(in the rows, 128 means zero)
which system made each run:
q_501, trace 1 (11 x 22):
[[160 104 155  91  81 110  98 133  84 124 120 128 126 106 120 171 150 129
  161 119 149 161]
 [106 110 194  99 127 130 170 176 163 131 122 137 118 131 104  95 130 116
  135 115  92 104]
 [ 93 141 120 116 144 148 100  99 112 165 178 143 112 115 110  92 156 198
  118 115 162 105]
 [148 155 157 114 137  94 100 109  87 146 146 149 124 144 117 177 138  89
  127  70 100 166]
 [129 109 184 131 152 105 153 140 145  74 171  66 110 156 132  85 111 139
  134 126 101 111]
 [118 160 127  91 150 142 129 108 113 205 127 103 133 146 137 124 112 186
   94 153 176 171]
 [143 159 118 170 154 131 143 113 176 135 131 139 128 158 137 158 161  94
  112  65  63 170]
 [145 131 134 179 151  99 145 105 134  55 157  84 118  99 161 121  97 177
  165 146 182 141]
 [144 149 121 118 161 123 115 170 121 176  63 146 135 148 125 124  71  93
   94 172 151 204]
 [ 90 108  61 201 135 160 146 111 189 128 127 108 124 140 153  98 153 116
  156 138  43 117]
 [132 137  91 166 124  92 150  78  83 123 112 132 166  65 146 188  98 144
  134 160 224 102]]
q_244, trace 2 (11 x 22):
[[ 78 142 145 137  89 158 161 184 152 113 157 152 127 104 108 146 157 162
  130  94 141  59]
 [112 126 145 142 144 106  93 160 122 105 161 150 110  98 102  85 123 156
  125 135 194  49]
 [140 115 164 112 161  83  66 140 122 149 142 128  94 145 143  70 101  94
  144 161 104  73]
 [101 123 147  99 138 126 129  82 129 194 153  79 120 169 156 114 141 125
  125 133  56  86]
 [132 162 126 105 131 141 128  72 109 174 176 103 139 156 142 161 165 179
   68  86 160 119]
 [189 192 166 117 157 120  92 124 145  93 166 129  98 143 147 131 117 169
  113  98 181 183]
 [129 142 186 109 169 121 110 154 180 123 109  99 101 129  97 101 124 146
  150 171  88 210]
 [ 73  84 120 162 147 128 136 160 131 205 103 102 137 150  75 129 179 132
  102 109  79 195]
 [131 101  87 202 150  99 160  99  94 166 135 160 134 123 138 128 163 134
  132  35 180 179]
 [185 142 138 112 168 106 161  60 131  88  96 204 131  86 130 100  97  93
  166 122 168 189]
 [105 140 101  73 129 188 141 130 113  89  87 163 140 137  78 110  76  77
  138 180  46 194]]
q_297, trace 3 (11 x 22):
[[125 124 131 130 143 136 170  99 114  93 161  99 136 149 116 115 131 146
  102 105 126 127]
 [151 149 112 133 133 124 119 115 112 154 130 133 127 128 160 132 116 155
  129 123 187 162]
 [148 141 149 146 137 122 127 149 174 123 112 112 122 148 139 150 140 107
  125 115  88 166]
 [102  93 116 145 126 133 166 111 139 118 108 109 143  92 104 127 150 165
  148 149 139 149]
 [102 168 112 152 139 125 127 146 116 155 120 183 134 116 119 155 100 106
  126 117 149 122]
 [128 108 125 157 161 117 133 128 143  96 138 106 110 150 142  77 105 103
  147 139  86 124]
 [130 108 110  99 115 118 114 103  89 162  93 102 149 111 125 146 112 133
  127 191 149 144]
 [119 130 102 144 106 143 144 161 130 142 121 139 148 159 129 163 144  78
   87  90  91  99]
 [138 107  95 135 101 155 147 103 137  70 148 120 119 109 164  85 118 160
  168 150 146  95]
 [172 160 149  93 129 111  77 166 128 139  89 158 129 119 119 149 100 100
   93 164 170 122]
 [104  72 140 138 114 136 128 189 145 129 146  86 112 166 107  90 170 130
  113 105  76 109]]
q_191, trace 4 (11 x 22):
[[126 108 127 127 119 119 162 128  89 114 126 166 139 120 115 125 121  91
  134  92 141 121]
 [151 162 104 142 138 130  95 138 138 120 131 170 106 127 159 106  98 120
  140 133 157 133]
 [111 142 102 129 146 145  98 101 157 136 115 101 132 121 122 127 130 149
  124 188  99 139]
 [100  94 121 135 102 118 158 130  85 137 123  81 153 136 114 171 134 124
  112 127 112 114]
 [169 129 141 132 109 112 153 136 126 103 146 151 129 127 165 133 125 110
  120  78 175  82]
 [158 162 128  93 137 151  91 121 169 133 107 176 114 100 122  99 139 154
  129 150 164 147]
 [ 76 113 113 125 114 160  98 177 128 135 113  96 124 133  86 136 136 148
  131 171  77 159]
 [101  86 148 147 124  94 169 131  85  90 166  81 135 142 127 121 113 111
  137 111 105  69]
 [192 136 160 100 145  80 110  89 108 153 130 173 122 125 157 114 127 103
  120  96 185 101]
 [143 172 102 101 111 184  69 136 184 183 111 159 105 141 145 128 157 149
  126 132 104 172]
 [ 33 131 127 128 119 180 182 140 133 107 153  82 139 134  84 140 121 170
  129 150  64 139]]
q_416, trace 5 (11 x 22):
[[105 180 163 112 160 141 124 142 162 143 127 158 119 124  94 134 122 135
  111 131 115 140]
 [116 125 109 155 164 129 100 120 110 115 161 135 117 130  92  94 141 161
  105 111 158 145]
 [128 131 130 165 140 100 126 127 112 161 154  96 107 151 177 133 118 143
  163 108 134 155]
 [157 141 138 133 162 102 154  91 152 168  95 131 149 141 143 146 128  87
   96 122 117 142]
 [126 119  66 141 120 168 128 121 127 123  93 164 144 112 101 128 145 119
  125 128 122 188]
 [112 165 129 174 131 129 128 177 147  71 134 126 115 116 135 157  90 134
  159 145 128 152]
 [167 122 131 153 169  86 108 107 147  98 119  98 137 121 133 109 106 119
   98 176 169  93]
 [134  56  86 148  91 115 112 132 109 176  90  97 141 122 149 133 157 121
  143 147 136 125]
 [101 119 146 132  96 127 191 134 150 109 103 122 153 116 123 184 131  93
  155 128  63 112]
 [140 138 114  88 123 155 138 102 109  54 121 178 143  98  94 104  93 106
  121 157 154  97]
 [138 114 119 111  85 142  51 210 109 114 148 121  94 144 142 106 111 136
  142 151 147  99]]
q_244, trace 6 (11 x 22):
[[153 122 134 105  98 115 174 102 106 128  95 106 164 104 153 179 109 139
  129 159 186 131]
 [172 148 107 121 104 171 130 171 178  77 101 148 133 151 141 122 122  93
   87 127 123 122]
 [ 86 124 124 134  79 155 110 154 144 112 140 132 111  85 131 151 148 167
  201 151 101 116]
 [ 94 123 160 148 139  88 152 168 123 142 114 127 156 107  89 159 118 114
   81 138 160  62]
 [169  83 110 137 120 128 100 133 126  94 166 136 101 151 155  48 152 116
  132  94 133  76]
 [108 164 168  79 121 114 113  96 126 200 125 147 113  99 166 140 107 141
  181 171 121  95]
 [116 163 135 127 165 142 132 110 149 107 160  97 150 173  92 142 132 110
   36 119  84  77]
 [146 103 128 109  91 134  79 128  72 122 191  81  98 137 147 120 154 206
  158 105 169 156]
 [147 181 195 136 177  78 146 157 181 187  93 122 124 132 165 147  81 125
  109 158 172 148]
 [150  96 117 133 151 157 101  92 196  95 137 112 114 153  88  74 211 125
  108 107  41 153]
 [ 73 134 155  94  98 121 128 139  52 225 139 160 120 109 105 181 146 170
  170  84 151 191]]
q_692, trace 7 (11 x 22):
[[145 179 192  60 132 112 138 100  91 121 153 190 114 129 135 138  96  88
  161  88 115 116]
 [115 126 129  68 145 165  82 123 103 138 165 122  93 187 117  56 109 118
  127 135  54 148]
 [ 89 123 111 132 134 115 108  87  46 192 164  60 126 150 139 156 123 179
  133 137 134 173]
 [179 107 170 158 139  81 166 143 145 131 131  47 129 182 173 153 138 114
   99  82 121 170]
 [181 114  90 121 119 169 159  92 188 145  95 144 122 125 180  78 160 165
  140 118 157 203]
 [ 99 198 136 152 187 130 140 133 144 178 103 196 140 108  82 159 118 124
   95 103 159 196]
 [113 101 120 215 203 103  91 129 160  58 152 125 104 119  74  67 148 114
  140 120  84 138]
 [127  82  84 172 139  76 150  70  62 141 111 149 139  74 166 105  84 112
  195 162 195 112]
 [131 134 115 143 142 121 184 146 159 154  68 139 169 171 151 149  85  17
   73 137  69  80]
 [112 117  22 130  93 221 126  68 152  60 121 120 165 106  92 122 170 163
   94 171 103 118]
 [111 170 134 156 113 110 134 192  48  63 138 139 157 102  87 213  64 132
   91 130 226 121]]
q_191, trace 8 (11 x 22):
[[138 172  92 111  71 167 109 115 123  78 144 161 134 103 157 170 115 131
  145 140 142  66]
 [128 150 108  74 122 174 107 139 120 102 115 130 145 130  96 109  93 142
   66 198 161  93]
 [110  83 106 127  95 131  73 174  90 144 155  75 117 141 121 108 145 177
  112 153 160  89]
 [141 133 207  95 102  95 100 138 141 119 166  84 111 124 146 153 146 150
  139 130 126  48]
 [157 113 184  35 119 140 119 124 137 163 126 158 124 144  93  92 173 118
   88  96 116 104]
 [ 82 143 142  89 102 173 108 182 104 171 174 167  83 154 124  92 133 163
  161  78 106 153]
 [ 90 177 187 127 196 124 126 136 132  94 195 102  94 166 107  94  85 139
  125 121  75 133]
 [157  88 152 114 184  82 121  60  74 163 152  86 116 170 121  86 138 121
  117  96 110 190]
 [145 156 150 146 125 106 152 126 144 213 130 117 109 168 212 164 135 122
  162  68 105 193]
 [110 178 140 156 177 152 221  91 219 128 117 151 146 131 119 134 146 136
  103  88  91 170]
 [107 107  92 170 151 134 179 117  80  96 110 160 145 104  76 133 121 132
  143  90 160 252]]
q_361, trace 9 (11 x 22):
[[114 141 121 145 142 113 142 124  92 193 128 116 137 166 135 166 126 107
  107  82 112 185]
 [166 130 113 182 115 124 146 121 159  59 140 121 120 125 171 150 138 109
  164  85 111 143]
 [162 126 119 117 161 126 155  86 124 103  77 139 154  99  98 117 107 127
  122 172 167 195]
 [ 95 125  90 169 147 146 112 194 145 169  94 154 113 160 128  98 105  93
  129 139  84 168]
 [ 96  92  85 175  86 143 162 104 157 124 121 110 143  76 146 150 172 166
  185 139 119 104]
 [148 101  99 130 138  87 131 106  74 149  84 173 166 108 108 145 112  62
   95 136 177  93]
 [140  94  90  96  95 176  90 160 122  91 136 159  94 161 142  52 117  89
  157 133  71 109]
 [ 64 158 105  79  97 187 162  91 125 134 119 101 167 101 100 175 122 179
  112 197 113 106]
 [124 125 101 180 124 104  75 201  93 134 140 110 143 160 112 161 130  99
   45 106 164  53]
 [203  83 150  60  54 135  95 124 139  96 138 101  99 120 195  90 149 165
  181 147 168  90]
 [118 202 200  31 165 137 142 103 161 180  97 156 151 128  83 146 107 105
   61 171 106  99]]
q_692, trace 10 (11 x 22):
[[131 113 133 135 139 126 125 146 117  82 139 156 116 112 111  78 104 119
  142 127 150 120]
 [106 130 112 135 132 120 106 136 111 165 120 143 118 125 154 117  91 110
  147 164 123  93]
 [121 117 126 119 119 123 127 102 132 143 115  98 150 132 119 163 150 104
  112 149  82  99]
 [136 104 111 111  91 152 158 121 104  87 141 116 146 131 118 143 145 141
  110 102 143 132]
 [131 169 133 123 117 151 133 169 133 107 144 138 118 144 155 130  90 146
  123 123 166 128]
 [138 144 145 108 141 126  67 140 159 146 118 119 112 124 122 121 133 141
  124 174 121 127]
 [102  84 147 121 111 105 121 133 103 167 119 124 132 103  89 147 170 139
  151 118 117 143]
 [118 118 159 137 117 119 189 130 129 119 160 124 125 139 148 119 136 131
  142  70 119 103]
 [176 169 120  98 133 147 114  85 141 123 149 156 114 144 174 104 120 130
  122 117 144 115]
 [129 156 122 100 137 135  78 132 105 155 110 148 122 142 104 153 114 104
  119 144 102 193]
 [ 79  93 146 150 151 118 148 141 120 118 144  77 122 135  89 110 135 160
  138 141  94 169]]
q_297, trace 11 (11 x 22):
[[130 130 130 119 105 145 204 127 117  94 118  89 152 152 136 174 109 121
  113 111 108 184]
 [137 136  80 155 141 156 188 111 167 143  99 153 147 122 160 106 126 144
  106 125 182 148]
 [140 149  93 193 144 121  73 166 173 125 104 145 115 114 144 139 120 114
  149 153 125 151]
 [101  90 151 150 131 103 148 169 131  88  98  91 136 109  93 134 104 111
  150 181 104 132]
 [ 87  98 109 128 119 122 172 143  87 184 104 146 152 122 129 111 104 108
  119 142 153  85]
 [141 135  88 137 118 138 100 112 135 142 137 152 115 148 182 112 115  79
  147 129  82  73]
 [175  98 121  94 101 132  90 104 119  62 113 104 131 115 115 125 129 111
  132 177 114 107]
 [127 114 123  90  90 157 121 188  91 130 124 128 142 142  96 140 135 133
   70 121 164 107]
 [115 145 137 125 107 151 135 159 158 133 177 110 105 152 176 107 135 166
  124 103 133  61]
 [184 126 184 104 124  82  92  99 148 127 131 124 111  92 150 134 151 143
  155 136 164  97]
 [137 103 176  83 108 124 104 161 122 147 121 158 114 126  77 127 179 115
  128  81 106 164]]
q_501, trace 12 (11 x 22):
[[143 163 118 136 123 125 132 106 123 107 132 147 136 103 147 159 109 138
  134 128 172 129]
 [150 123 134 132 137 125  99 176 140  97 103 133 123 139 111 122 114  94
  114 141 112 149]
 [ 91 103 107 134 108 144 135 136 134 151 122  98 119 117 147 115 130 161
  168 163 113 129]
 [118 136 127 139 129 109 145 121 119 175 104 158 155 108 116 167 138 108
  103 111 155  99]
 [165  89 112 139 121 128 112 125 125  75 142 146 115 136 129  81 147 106
  134  93 129 112]
 [120 148 149  67 108 143 125 114 105 118 127 135 123 108 135 132  82 143
  164 179 136 133]
 [ 88 139 132 129 140 147 120 167 150 149 120 127 147 144  74 148 147 114
   71 129  86 105]
 [127  93 102 160  89 129 123 119  99 129 172  97 117 129 158 134 170 172
  154  84 151 118]
 [176 151 196  83 128  83 139 134 127 144 103 158 125 123 149 153 102  89
  133 118 160 126]
 [123 109 135 110 164 162 111 128 184  96 135 119 109 138  86  44 158 150
  107 148  83 132]
 [ 69 158 104 125 114 152 141  87  70 168 154 127 135 108 122 181 126 187
  158 123 142 179]]
q_296, trace 13 (11 x 22):
[[ 88 120  91 150 138 140 124 134 125 207 125 150  99 134 163  83 112 138
  176 135 114 154]
 [106 155 148 185 170  89 136  96 134 103 154 106 137 122 111 181 136 107
  136 102  77 123]
 [189  81 109 109 120 125 136 115  87  65 124 107 144 144 116 103 122 111
   88 121 167 154]
 [130 154 106  91  98 161 161 128 129 178  89 180 130 121 180 131  91 114
  161 141 141 150]
 [ 95 145 112 180 146 142 125 132 205 125 107 117 140 112  95 157 172 123
  111 142  65 118]
 [141  79 112 171 118  94 103 157  76  89 139  93 130 108 109 136 136 157
  133 127 195 152]
 [154 151 175  98 108 104 162 160 126 125 116 158 124 134 184 129  66  78
  153 129 147  80]
 [116  89 109 101 130 153 128  76 177 150  95 114 142 116 108  88 165 122
  120 185  66  94]
 [ 83 114  93 147  91 130  86 133  55 151 153 145 130  97  87 185 167 158
  153  96 144 146]
 [148 186 149 146 121 140 125 177 158  39 176 139 108 152 160 129  89 115
  117 100 138  67]
 [149 118 121  83 165 121 110  80 141 164 101  83 132 131 139  74 102 158
   92 227 169 114]]
q_416, trace 14 (11 x 22):
[[123 160 108 164 127 149 122 172 139  37 146 161 115 122 126 131  85 107
  152 126 117 139]
 [163 146 135 129 158 101  67 124 134 104 129  83 116 129 150 113  88 140
  114 202 162 105]
 [134  58 116 147 104  97 117 154 115 186  90  63 151 139 134 150 166 131
   93 143 148 110]
 [101  91 120 135  85 144 218  92 140 104 118 114 159 113 136 162 160 116
  166 103  73 109]
 [142 168 132  78 107 152 154 112 116  82 117 215 134  87 130 127  75  94
  159 141 154  98]
 [161 128 143  95 119 143  25 214 142 102 128 143  88 147 106  78 125 118
  111 155 127 111]
 [ 68 111 156 117 132 126 107 132 127 158 165  22 122 143 105 132 155 208
  113 177 103 108]
 [ 97 104 139 138 112  98 221  89  68 159 165 128 165 127 136 160 147 136
  107  53 173  67]
 [197 127 121  81  98 148 140  81 135 118 140 204 102 147 191  89 142  72
  181  55  91 131]
 [123 202 166  42 136 170  67 168 165 177  88 175 103 130  95 128 104 138
  128 185 103 199]
 [ 61 135 133 180 178 148 114 197 142 101 168  96 129 142  23 108 153 194
   38 112 153 143]]
q_296, trace 15 (11 x 22):
[[150 129 160 130 104 113 144 127 152 100 133 110 122 111 158 157 134 135
  169 124 126 124]
 [136 112 147  97 122 130 149 121 138 121 106 141 148 105  94 120 148 129
  101 141 150 101]
 [107 107 104 127 111 142  98 163 114 159 125 162 112 125 125  99 142 128
  146 121 130 123]
 [ 88 160 132 158 147 123 121 125 139 107 162 123 116 119 132 135 108 140
  154 139 105  97]
 [145 115 137 115 145 104 112 112  97 119 139  94 144 147 113 129 123 116
   81 141 139 107]
 [148 121 124  86  94 147 119 121 107 153 131 129 113 149 171 119 123 128
  148 118 121 148]
 [102 169 137 118 130 163 152 104 169 130 137 139 137 109 113 154 151 152
  127 123 103 127]
 [137 120 118 150 148 126  96 154 127 122 134 123 127 133  92 118 156 150
   83 108 164 144]
 [144 136 152 129 136 111 126 160 119 136 136 133 100 141 172 104  85 132
  163 123 151 154]
 [114 129 165 110 159 119 172  96 153 143 114 109 142 137 120 123 123 109
  119 147  83 121]
 [132  77  96 133 114 134 128 109  94 146 128 125 140 132 105 125 178 129
  119  86 123 161]]
q_361, trace 16 (11 x 22):
[[120 145 118 133 132 106 106 118 113 138 111 110 150 115 130 171  97 106
  107 185 135  82]
 [155  76 124 115 110 125  91 157 132 118 125 105 118 149 116  96 167 115
  109 125 108 100]
 [129 141 144  57  78 167 157 125 127 158 116 136 138 124 143 157 137 151
  126 131 140 125]
 [117 181 140 141 143 134 113 164 145  99 153 159 128 138 107 139 116 117
   81 108 140  69]
 [138 111 143 112 123 129  92 135 110 103 168 102 100 112 125  91 137 197
  152 140 171 141]
 [120 159 189 101 153  92 139 128 130 200 115 100 126 147 155 153  93 119
  125 157 116 118]
 [139 114 152 156 147 119 119 117 169 112 168 114 112 147 116 108 196 129
  112  59  81 111]
 [150 147 153  91 109 126 156  96  82 132 134 144 134 109 133 171 134 163
  152  90 180 205]
 [131 182 151 171 183 108 145 165 155  87 135 147 114 158 144 113  55  78
  121 121 107 137]
 [118  88  98 161 157 137 125  87 157 115 141  79 110 111 114  75 164 203
  157 152 125 191]
 [112 138 129 152 132  81 143 128  99 234  72 135 153 123 148 207 110  89
  133 126 129 172]]

runs to name:
trace 17 (2 x 22):
[[137 124 111 103 133 137 154 102 111 125 114  94 155 154 129 126 102 115
   75 157 132 118]
 [150 112  74 159 102 140 112 138 121 142 130 114 135 148 163 136 144 130
  102 112 149 114]]
 => q_297
trace 18 (2 x 22):
[[149 125 137 101 134 134 138  95 117 148 130 116 138 152 114 136 160 133
   96  93 112 171]
 [118 155  98 137 120 167 141 105 138 122 148 128 135 130 131 149 150 173
  127 104 132 171]]
 => q_297
trace 19 (2 x 22):
[[118  91 122 130 134 112 130 121  90 161 147  84 128 162 133 112 139 133
  111 118 120 126]
 [116 138 112 118 111 144 170 100 119 160 132 128 140 148 158 161 130 114
  127  96 104 125]]
 => q_416
trace 20 (2 x 22):
[[101  93 149 128 147 104  75 146 132 180 131  31 111 156 127 116 129 146
  129 196  72 127]
 [140  57 135 134  92  94 173  92 106 184 116  64 157 120 150 165 198 165
  122  95 156 136]]
 => q_692
trace 21 (2 x 22):
[[149  94 181 115  93  98 103 223 100  92 143 113 116 156 119 128 129  91
  110  99 126  80]
 [128 103 137  56 118 162 141  59 134 132 152  64 126 152 142  82 142 166
  121 172  80  96]]
 => q_416
trace 22 (2 x 22):
[[ 90 111 139 125 128 146  86 155 169 180 121 149 119 103  70 118 206 161
  120 116  98 122]
 [ 58 163 152 141 133 124 124 114  98 101 190 142 119  92  95 160 126 157
  169 108 111  87]]
 => q_297
trace 23 (2 x 22):
[[191 142 141 144 146 100 137 110 162 124 108 119 115 148 196 124 100  95
  148 132 129 161]
 [131 107 144  96 132 129 172  95 148 130  70 116 156 101  93 148 138 117
  136 168 101 182]]
 => q_296
trace 24 (2 x 22):
[[ 70 131 135  84  82 193 183 159 114 132 124 171 140 125  73 152 157 143
  132  76  94 173]
 [ 89 171 156 167 120 122 103 185 124 107 210 147  96 127 141 136 127 157
  148  65 147  47]]
 => q_501
trace 25 (2 x 22):
[[115 100 132 105 136 126 185  94 112 178 102 187 161 128  88 128 165  69
   99  68  98 117]
 [106 158  68 124 120 181 162  86  73  93 184 190 124 131 135 100  97 143
  145  80 153 140]]
 => q_244
trace 26 (2 x 22):
[[167 105 104 118  87 126 143  88 106 144 134  95 147 128 176 148 158 165
  110 112 189 106]
 [184 197 152  99 119 140 117 139 181 107 118 172 116 122 168 149 116 118
  122 120 156 122]]
 => q_244
trace 27 (2 x 22):
[[111  90 154 165 136  70 136 132  98 157 134  86 126 108 136 143 132 146
  167 127 152 125]
 [130 127 147 108 116 118 167 118 115 171 108 168 134 127 153 149 121  80
  163  98 100 146]]
 => q_297
trace 28 (2 x 22):
[[102 189 128 121 143 172  92 159 150  84 137 114 106 117 102 132  85 184
  143 194 127 198]
 [ 86 131 169 148 150 104 168 201 120 186 128  61 143 177 122 151 104 141
   59 127 145 123]]
 => q_296
trace 29 (2 x 22):
[[153  94 109 124 112 157 120 160 169  82 107 104 144 153  96 106 159 107
   63 140 105  96]
 [104 134  81 133  70 162 122 143 100 115 129 148 132  79 134 165 128 179
  163 140 188 124]]
 => q_692
trace 30 (2 x 22):
[[130  97 135 106 147 112 146  68 113 101 114 110 143 112 106 103 111 108
  146 178  96 124]
 [111  95  86 128 110 141 157 143  69 155 122 130 153 157 120 117 115 106
   84 112 147 115]]
 => q_692
